Each path below is one point turned by a fixed rotation once a step. After each direction that follows a path, write how fast that rotation turns it, in deg/step (0 if it stays still).
Each turn is a multiple of 5 degrees from 10 to 175, or 0.
Each row of a path follows its step; steps can be skipped.

step 0: [-31  -3 -17   6  -7 -17   3   0  29  30   2   0  12  19  -2 -14  13  34
  -1  -9  26   3  -9  17 -11   0  23 -17   8  19 -13  -4   3 -49   0   0
 -14   9 -16  16  -7   8 -31 -20   6 -10   1   8   8   7]
step 1: [ -7  -7 -19  31 -19 -25  -4   1  21 -25   0  17 -14   9 -31  -2  -3   0
   4  30  12   0  15   1 -11   9  19 -10 -17   2 -12  -1  28  -7  26  -7
   1 -11 -21  28  14  32  -3 -19  12  -2   3  12  14  20]
step 2: [ -1 -11 -22  30   8  -2  -3   3  -8  -7 -19  10 -29 -10   7 -24  -4   0
  13  -6 -18  13  33 -21 -13  34  14  -2  -8  -5  27  -2   9  -6   5   5
   8 -29  25  33 -16   3   3   7   7  17   2   0  19  25]
step 3: [-12  -5 -23   4  31  -9   0  14   2  23  15 -17  12  -4   2 -13  -2  36
   8  -5  -5  35   9   2   9  17  -6 -32  13  14  20   4  -3 -27 -13  25
 -14   5   7  20 -21  -2 -25  10   4   6 -13 -20   8  23]
step 4: [-11   9   0  20   4 -20 -15  -6  -5  -3  20   3  32  13 -34 -14   9   1
   4  22  -5  25 -10  31  18  -7  11 -21  -7  23  -4   6   1  -8  12  11
 -28  -4  -8  22  13  10 -12 -16  11 -34  -4   7  15  28]
step 5: [ -9  13  -3  23 -24 -12 -12  -8  -7  -4 -23  36 -13  11 -10 -35   0 -22
  10   3  11 -12   1 -14   9  13  19   9 -20  11   7  17  -1   0   2   3
 -15 -41   8  36  -9  -2 -21 -14   6 -22   3  -5  23   0]
step 6: [-10   4 -17  10 -17 -14  12  10  -1  26  -3   9 -19 -25 -12 -25 -28  13
 -12   7  14   2  27 -27  12  25  12  -2   3   6  -1  30   4 -13  -9  18
   4   4   2  20 -27  10 -22  27  -7  14 -19 -27   9   2]
step 7: [-25   3  -8  23  21  -1   5 -19 -13  15  22 -19  19 -25 -20 -15  -3   5
 -11  12 -21  10  28  21   9  15  15  -7   6   3  -8  13  10 -34  13  19
 -10  19  -7  15  -2  26  18  29   4 -17  -6   7  11   7]
step 8: [-21   0 -12  33  30   0  -3 -21 -17   2  -6  -7  18  13 -11 -23   7  -6
  16 -10   1 -14   1   9   6  -2   4   6  -2   1   5 -11  20 -28  -4   2
 -23 -37 -13  30   7   3   4 -20  29 -33   2 -18  12 -19]
step 9: [-12  -6 -13  28 -18 -23  10  20 -21  10 -14  -2  -1  -1 -30 -16 -21   9
   1  -7  34   8  11 -16  -5 -20  14  10   0  14  -4  -6   6   5 -20  -5
 -10 -36 -15  30 -11   0 -14 -15  -3   6 -14 -31 -18  12]
step 10: [-36   5 -15  21 -16 -17   9   3  -9   0   3  -7 -15 -32 -21   3  -4  13
  -5  -3   8  29  30   2 -16   3  17   8   5  14  -2  15 -26   0  19  10
 -21  -7  -6  22 -15  11   3  29 -32  -5  17  18  -2  15]
[  2  -1  -5  -6  -2  -1   1   7   0   2  -3  -8   4   3   5  -2   1  -4
   6  -3  -1   1   0 -11  -1   3   9   5   3   1   0  -1   3  -1   2   8
  -4   4   0  -3   2   1  -3  -5  -7  -2 -12   0  -5   0] -> 115
[ -2  -2   5   4   6  -2   3  -4   7   3   0  -1  -3  -6  -3  -8  -2  -2
  -3  -7  -1 -11   2   1  -3  -5   3   3   6   5 -10   1   3   1  -1  -2
  -1  -4  -3  -6  -2   4   0   4   5   0  -8   4  -3  -6] -> 40
[  5  -4   2   4  -5  -4   0   0  -6   3  -2   1   2  -5 -10  -2  -4  -4
  -7   1  -4  11  -1   3  -1  -1   7  -3   3   3  -2  -2   6   6   2  -4
   5   7   4  -3  10  -4   4  -2   4   2  -3  -3  -1   2] -> 135
[  7   7  -1  11   0   1 -10   0   4  -4  -2  -3  -4  -2  -1   8   0  -4
   0  -4   5   3   3  -2   1   7   3   3   1  -4  -1   8   5  -5   4   1
   5   2   0  -3  -2   2  -3   8  -4   7   1   1   1  -3] -> 80
[ -4  -4   2   4   4  -6   3   4  -4   4  -6   3   0  -4   6  10  -1  -6
  -6   2   6  -5   1   3   1   4  -6   5  -4   3   4  -4  -1   6   5  -1
   6  -5   5   2  -3   1  -3  -2  -2   2 -12   0   3   2] -> 100
[  2  -6  -2  -4  -1  -6  -2  -4   1   4  -6  -5  -7 -10   5  -3   4   7
   4   4  -5   7   6   0   3  -3  -6   9  -1   8   1   4  -2   1  -6   4
   4   3  -2   0   0  -2   1   7  -1   2   3   3   0   1] -> 95
